(in the rows, 128 means zero)
Each path below is one point turned by a fixed rotation once a step. After each direction that follows a path, write how fast that rotation turns it, in deg/step (0 if it stays still).
Each turn is a multiple of 5 degrees from 10 to 175, or 0.
Each row of a path follows its step; steps can be skipped.
path 1
step 2: [126 130 125 124 137 124 122 143 131 122 130 132 132 134 126 134 129 140
 128 130 134 120 138 127 132 131 130 135 142 131 119 123 128 134 123 133
 120 125 123 141 124 131 132 128 129 118 121 139 123 122 123 132]
step 3: [118 125 135 127 121 115 134 127 123 131 121 117 130 137 122 126 127 140
 139 129 120 123 127 134 127 140 115 123 133 125 132 115 133 130 131 126
 120 123 125 125 133 131 124 133 124 126 124 123 125 127 130 125]
step 4: [130 137 132 127 130 124 127 141 126 118 132 128 123 125 133 113 117 134
 126 132 131 138 127 135 128 132 125 128 134 132 134 135 126 135 127 138
 116 136 137 124 122 127 126 136 136 126 131 127 126 120 120 124]
step 5: [126 123 130 120 119 126 126 137 121 137 126 131 124 125 130 136 134 132
 127 116 131 124 136 144 130 137 126 131 114 118 125 123 117 134 131 139
 127 125 133 128 128 128 119 128 129 126 123 124 127 123 121 132]
step 6: [125 129 130 119 122 124 127 140 132 132 127 129 118 136 125 124 125 132
 126 133 120 135 129 132 141 120 131 119 134 123 130 125 125 134 122 119
 135 124 128 124 123 139 130 136 124 142 132 138 125 122 118 125]
step 8: [122 123 119 123 127 114 134 126 125 129 123 124 113 135 132 126 124 134
 139 134 133 130 125 130 126 137 134 129 128 127 123 126 132 141 119 127
 122 126 137 132 125 132 118 118 129 134 126 138 123 131 135 132]
step 10: [131 126 127 123 121 132 130 138 126 129 120 126 124 123 134 130 133 123
 118 134 137 122 129 132 130 125 140 130 134 127 132 123 123 144 119 133
 114 120 125 136 120 126 128 135 130 130 124 121 127 124 132 141]
step 11: [134 134 127 125 123 123 128 124 127 126 126 122 136 141 118 139 128 139
 130 125 132 137 142 137 130 129 127 137 134 127 132 119 122 133 122 118
 134 125 133 133 131 137 128 137 123 134 124 124 120 134 125 127]
step 13: [129 132 126 128 137 111 124 124 114 132 126 125 125 135 123 125 127 127
 121 123 126 129 134 135 125 143 129 132 124 130 119 131 120 131 125 136
 124 131 134 130 129 132 135 131 137 128 134 126 117 126 126 144]
step 16: [131 131 116 119 119 124 129 132 121 124 137 130 129 139 128 128 140 127
 140 133 124 138 134 136 128 129 129 129 128 129 126 121 128 123 121 127
 121 129 131 131 122 124 120 127 139 137 112 124 128 123 132 131]
Speeds:
[128 127 124 127 125 130 130 126 127 128 127 131 128 128 129 128 125 127
 126 128 126 127 128 127 128 125 130 132 129 128 130 126 130 128 126 126
 127 130 128 130 126 127 127 125 127 127 127 131 127 131 132 128]
40
path 2
step 1: [123 131 111 130 128 127 123 131 129 142 134 124 133 140 134 120 131 128
 138 143 131 126 129 131 129 142 133 131 120 120 135 122 132 123 129 122
 125 127 135 129 125 115 120 126 118 129 133 132 125 126 129 124]
step 2: [126 137 139 119 132 139 120 128 135 140 123 126 126 113 132 130 126 128
 132 128 136 131 122 118 127 134 120 126 127 120 131 129 130 115 126 121
 125 135 123 138 122 126 121 119 131 135 130 125 128 125 123 139]
step 5: [121 125 134 120 129 132 116 141 130 130 126 129 136 129 134 126 134 126
 129 130 124 119 136 121 136 130 128 130 126 119 130 145 115 126 130 135
 123 139 120 126 122 127 128 130 122 135 118 124 124 130 121 117]
step 6: [131 137 126 131 134 126 122 124 131 137 132 122 126 132 130 135 122 130
 131 137 127 127 124 136 124 123 132 130 139 130 129 134 124 118 112 128
 141 124 128 124 117 121 124 129 116 138 124 131 120 114 127 119]
step 8: [130 130 129 132 145 120 134 119 137 128 132 129 131 122 132 135 131 132
 135 122 119 135 139 127 142 124 124 123 130 121 119 138 127 134 125 131
 133 131 133 128 126 139 127 124 120 125 119 128 133 141 121 122]
step 10: [132 129 132 123 113 111 126 125 111 130 118 119 127 132 136 128 128 126
 128 130 133 133 136 129 132 129 116 132 121 126 132 139 124 134 125 126
 122 124 132 120 124 129 126 138 121 131 120 129 118 129 122 122]
step 12: [134 127 130 132 133 131 133 130 131 123 137 113 116 134 134 110 132 125
 128 123 133 133 130 124 125 121 123 125 126 126 121 121 134 139 124 128
 132 118 127 122 126 123 124 128 130 133 142 129 128 143 125 119]
step 13: [127 129 131 113 124 124 138 117 135 128 127 118 121 127 128 132 133 135
 129 134 120 137 137 124 126 138 123 120 121 126 120 126 124 133 129 125
 124 118 140 132 125 126 136 133 125 123 123 127 138 133 122 141]
step 14: [136 126 136 114 116 135 132 126 127 129 127 135 124 136 128 120 137 129
 133 121 130 120 123 133 125 119 123 125 130 125 134 119 135 129 134 126
 121 135 144 126 126 129 132 124 121 130 119 115 136 126 131 117]
step 15: [133 131 125 132 122 126 132 118 119 123 131 120 115 134 129 127 125 122
 125 134 132 118 128 125 118 133 119 113 123 130 133 124 133 130 134 122
 131 131 126 126 141 133 124 132 119 143 127 131 115 122 120 130]
Speeds:
[128 128 129 126 127 130 126 128 128 130 130 130 125 127 127 128 126 131
 124 128 126 126 125 131 131 128 129 126 132 130 129 130 131 130 129 130
 130 128 126 129 127 129 127 126 125 128 129 125 128 131 128 126]
125
[128 131 130 129 131 129 127 125 126 127 129 128 127 127 127 132 124 129
 124 129 127 127 130 128 126 130 127 126 128 126 128 129 129 128 127 128
 130 127 131 129 130 124 128 125 128 126 126 130 128 126 127 130]
160
[131 126 130 129 127 130 132 125 126 126 127 130 128 127 128 129 127 130
 129 130 128 127 129 129 130 130 126 130 128 128 128 127 129 130 129 128
 126 132 127 126 131 131 126 128 129 129 123 126 125 128 130 129]
65
[128 127 129 127 132 129 128 127 127 127 127 129 128 126 126 128 129 128
 131 125 130 124 126 126 129 124 129 126 129 123 125 129 127 128 128 130
 126 130 129 129 128 129 127 125 127 130 130 127 128 125 126 127]
120
[129 128 127 130 128 128 130 130 127 127 126 130 127 126 131 126 128 131
 126 128 126 127 127 129 125 126 127 126 125 125 130 125 127 131 129 127
 128 124 128 131 128 128 127 131 125 130 128 125 131 128 129 130]
20
path 3
step 0: [121 132 130 133 126 136 128 122 126 129 112 126 130 112 130 135 131 124
 124 127 137 119 116 122 129 132 125 128 132 133 126 129 119 126 123 125
 123 123 144 136 118 125 128 126 123 141 139 114 125 132 134 129]
step 3: [126 138 135 145 124 130 138 121 136 118 117 132 134 130 131 133 122 136
 136 131 133 119 131 118 135 133 133 126 124 134 120 145 116 129 129 122
 118 130 130 126 121 132 120 129 120 131 129 134 122 131 134 129]
step 4: [125 122 119 133 127 128 135 132 127 138 128 125 137 126 129 140 121 131
 135 115 132 116 120 131 136 134 126 127 131 129 129 137 131 137 138 128
 130 132 127 128 127 140 125 128 129 128 109 112 138 131 123 121]
step 8: [131 128 129 130 132 130 133 127 120 133 130 130 137 118 129 139 120 117
 113 134 139 119 119 119 123 132 123 132 139 127 133 134 119 123 123 126
 141 132 135 118 123 125 129 136 127 126 140 126 134 126 140 125]
step 9: [132 135 120 135 122 127 125 132 127 130 127 122 123 130 139 131 124 124
 120 120 135 125 117 131 119 136 134 128 128 135 140 129 134 121 130 121
 111 132 137 126 120 133 132 140 120 137 132 139 126 143 123 126]
step 10: [127 133 137 127 132 125 136 127 120 135 120 127 137 130 139 137 133 123
 120 134 125 121 134 140 126 131 127 116 129 130 118 141 128 131 129 121
 123 131 134 147 123 134 119 135 130 131 127 124 116 130 124 134]
step 11: [131 130 136 126 127 136 144 121 134 118 129 124 145 130 122 139 120 129
 127 123 132 121 121 119 125 133 129 126 119 130 125 135 127 124 123 134
 137 138 130 125 118 144 117 130 129 122 126 135 133 129 131 122]
step 13: [122 135 123 132 133 133 129 132 130 130 116 115 131 120 140 127 125 130
 130 125 122 120 125 129 132 120 122 112 130 128 118 128 115 131 132 118
 122 118 132 135 125 138 123 134 131 138 131 121 139 126 139 124]
step 14: [127 119 121 135 139 127 129 125 139 135 135 117 138 129 117 139 125 124
 123 124 127 125 127 131 119 121 141 125 126 131 120 135 128 125 129 116
 135 128 132 127 121 133 130 119 128 126 119 135 127 131 134 109]
step 15: [129 122 136 136 139 127 118 124 124 125 126 133 137 128 130 138 121 131
 128 128 129 126 106 123 129 136 122 139 139 135 120 126 130 127 124 118
 115 138 125 132 135 123 132 134 133 129 129 129 121 127 136 118]
Speeds:
[130 127 130 130 129 125 127 130 126 128 126 128 126 129 131 130 125 126
 127 127 126 126 127 124 128 127 125 126 128 130 129 127 127 130 128 129
 131 127 123 128 128 130 128 128 128 128 128 130 128 124 127 129]
155
[129 126 127 127 129 125 125 124 129 130 131 127 127 130 128 128 128 128
 128 131 127 127 127 129 129 130 128 128 126 129 130 125 130 127 131 126
 125 130 128 128 125 129 129 129 128 128 126 123 127 126 124 126]
140
[130 130 129 129 132 129 128 127 129 126 129 128 130 128 130 126 124 128
 127 131 126 129 134 127 131 130 126 127 128 129 128 126 126 128 126 129
 129 130 132 129 126 127 127 128 126 129 131 125 130 128 131 128]
140
[127 129 129 129 131 128 129 127 129 126 131 124 125 129 126 129 128 127
 129 129 127 129 128 129 124 129 125 131 127 126 129 131 128 129 127 129
 132 131 130 125 129 128 130 130 130 128 130 129 128 125 126 125]
115
[125 127 128 127 127 125 125 128 129 129 125 129 126 129 131 129 127 128
 133 125 128 129 128 127 130 127 127 129 127 128 129 131 127 131 127 128
 125 132 132 130 128 126 130 129 129 130 128 129 127 128 128 129]
120
[128 129 128 126 128 132 128 127 127 124 126 124 129 129 129 128 128 131
 131 127 130 129 124 129 128 130 127 129 126 130 130 124 128 126 128 126
 126 128 128 130 129 131 129 128 128 127 129 129 132 126 129 129]
170
path 4
step 2: [133 135 132 124 122 122 132 134 136 134 124 127 138 121 129 123 126 127
 125 119 140 118 126 122 133 130 122 129 131 118 138 126 132 144 118 124
 120 127 130 138 131 131 127 137 133 118 123 111 131 113 129 124]
step 3: [127 128 128 112 126 118 116 133 129 122 128 131 143 131 129 118 126 136
 134 124 127 127 133 138 129 136 124 126 129 128 122 126 111 139 128 119
 139 134 124 111 127 135 131 128 121 122 129 124 133 133 132 135]
step 5: [129 129 127 129 119 136 131 132 130 127 124 125 126 114 121 123 135 139
 123 127 124 119 117 120 117 130 119 132 122 122 137 133 132 118 135 131
 112 145 116 122 131 125 131 140 132 124 130 130 126 126 132 123]
step 9: [136 123 136 122 124 120 123 119 131 131 122 137 133 126 131 130 122 123
 128 122 113 127 112 124 126 121 143 130 125 121 129 119 122 121 120 123
 128 122 123 132 127 130 122 130 126 115 126 133 130 143 138 140]
step 10: [113 131 139 124 129 134 129 132 129 130 133 123 127 118 123 118 116 131
 132 133 130 129 115 130 125 115 124 126 131 126 129 137 133 124 127 123
 141 127 126 128 118 130 135 138 141 113 136 128 115 121 126 126]
step 11: [135 126 127 132 139 126 131 135 130 134 120 126 127 127 121 116 124 139
 121 126 137 121 128 126 120 130 125 119 122 113 142 122 126 132 134 122
 137 130 133 127 138 127 143 116 129 131 134 118 132 132 129 119]
step 13: [130 129 121 118 132 123 137 118 119 115 130 127 129 122 120 126 126 131
 131 139 131 130 127 121 127 124 129 126 113 132 123 135 139 121 123 114
 117 114 124 125 134 131 126 132 133 124 126 139 131 111 125 123]
step 14: [126 119 133 132 132 119 119 127 139 130 126 116 121 135 124 125 116 127
 114 132 128 129 125 127 124 128 116 133 124 127 141 124 130 122 125 115
 111 131 122 125 129 131 131 138 121 126 124 124 140 138 128 137]
step 15: [134 129 128 141 120 123 126 130 130 137 128 130 123 139 133 124 118 126
 137 120 132 134 128 131 130 118 133 133 127 140 128 126 125 133 120 115
 141 133 126 125 118 123 134 137 136 126 118 125 124 126 145 120]
step 16: [125 129 132 133 133 119 133 126 133 124 125 136 137 109 110 123 127 127
 131 124 126 125 135 117 125 120 130 135 133 125 122 134 132 136 121 131
 138 120 133 115 141 131 130 136 136 135 131 119 132 129 133 122]
Speeds:
[126 130 129 128 131 127 128 129 127 129 130 127 130 127 126 130 128 126
 126 126 131 133 127 127 132 127 132 127 126 128 128 130 130 127 131 130
 129 125 127 124 127 132 128 130 128 128 130 129 127 128 127 126]
120
path 5
step 3: [131 139 121 123 131 131 123 126 126 129 131 140 120 125 122 131 126 127
 124 132 131 129 127 121 123 135 140 119 129 130 127 127 130 125 129 128
 129 126 129 124 125 128 130 123 128 125 135 136 121 152 123 114]
step 4: [129 128 124 119 128 127 137 116 123 128 137 131 133 144 128 130 119 128
 135 132 121 122 134 122 123 128 128 130 137 134 122 140 132 132 131 129
 135 125 124 138 142 121 122 132 126 127 132 129 131 122 129 120]
step 7: [135 122 128 122 116 131 126 117 135 135 130 134 126 143 133 126 121 127
 130 134 125 134 128 130 131 125 121 136 132 134 140 135 126 134 129 123
 136 130 118 124 131 126 127 135 135 130 144 120 126 131 131 126]
step 8: [136 130 135 117 126 124 121 134 138 124 131 125 122 131 131 133 131 118
 136 126 125 138 124 120 137 132 138 129 122 140 125 116 124 125 126 128
 116 122 134 135 136 132 123 129 131 119 132 130 123 129 130 125]
step 10: [135 122 126 121 118 124 133 122 117 127 138 133 118 132 116 124 126 122
 138 132 136 128 132 126 123 131 122 128 128 141 128 125 131 131 127 120
 125 137 125 133 127 121 128 140 129 131 137 128 131 129 137 123]
step 11: [123 130 125 120 132 124 117 125 133 113 120 126 130 135 123 137 132 133
 136 129 121 127 118 123 124 138 132 121 124 138 131 131 133 132 128 138
 124 121 129 128 122 129 123 135 126 118 135 134 119 129 125 123]
step 12: [129 123 122 128 128 133 125 123 118 129 127 142 126 135 145 128 127 125
 129 123 118 117 136 125 129 134 128 132 131 125 137 119 132 132 131 128
 130 135 126 124 134 126 120 125 119 122 128 143 130 128 136 123]
step 13: [132 123 117 119 126 121 126 132 127 132 132 120 131 137 118 133 127 116
 130 127 124 128 124 124 124 136 128 133 131 128 134 128 122 141 124 115
 126 131 127 120 131 125 136 137 137 127 130 126 131 141 135 128]
step 14: [132 129 123 121 131 133 123 130 138 128 128 132 130 136 127 130 130 127
 133 123 132 132 129 126 129 138 136 123 132 129 134 134 116 132 136 138
 118 123 126 139 124 137 108 125 121 127 134 126 128 136 127 125]
step 16: [124 121 127 123 129 129 121 137 125 131 135 122 124 129 123 138 122 122
 135 125 128 127 135 129 126 129 133 136 127 130 129 118 134 134 133 132
 122 117 128 138 127 124 140 140 130 131 140 117 130 136 135 121]
Speeds:
[127 129 130 125 125 129 125 128 129 129 129 126 128 131 126 126 127 126
 128 127 127 128 130 127 125 124 130 127 124 127 127 130 127 129 129 127
 127 127 130 129 125 128 130 131 129 128 129 129 132 126 130 131]
125
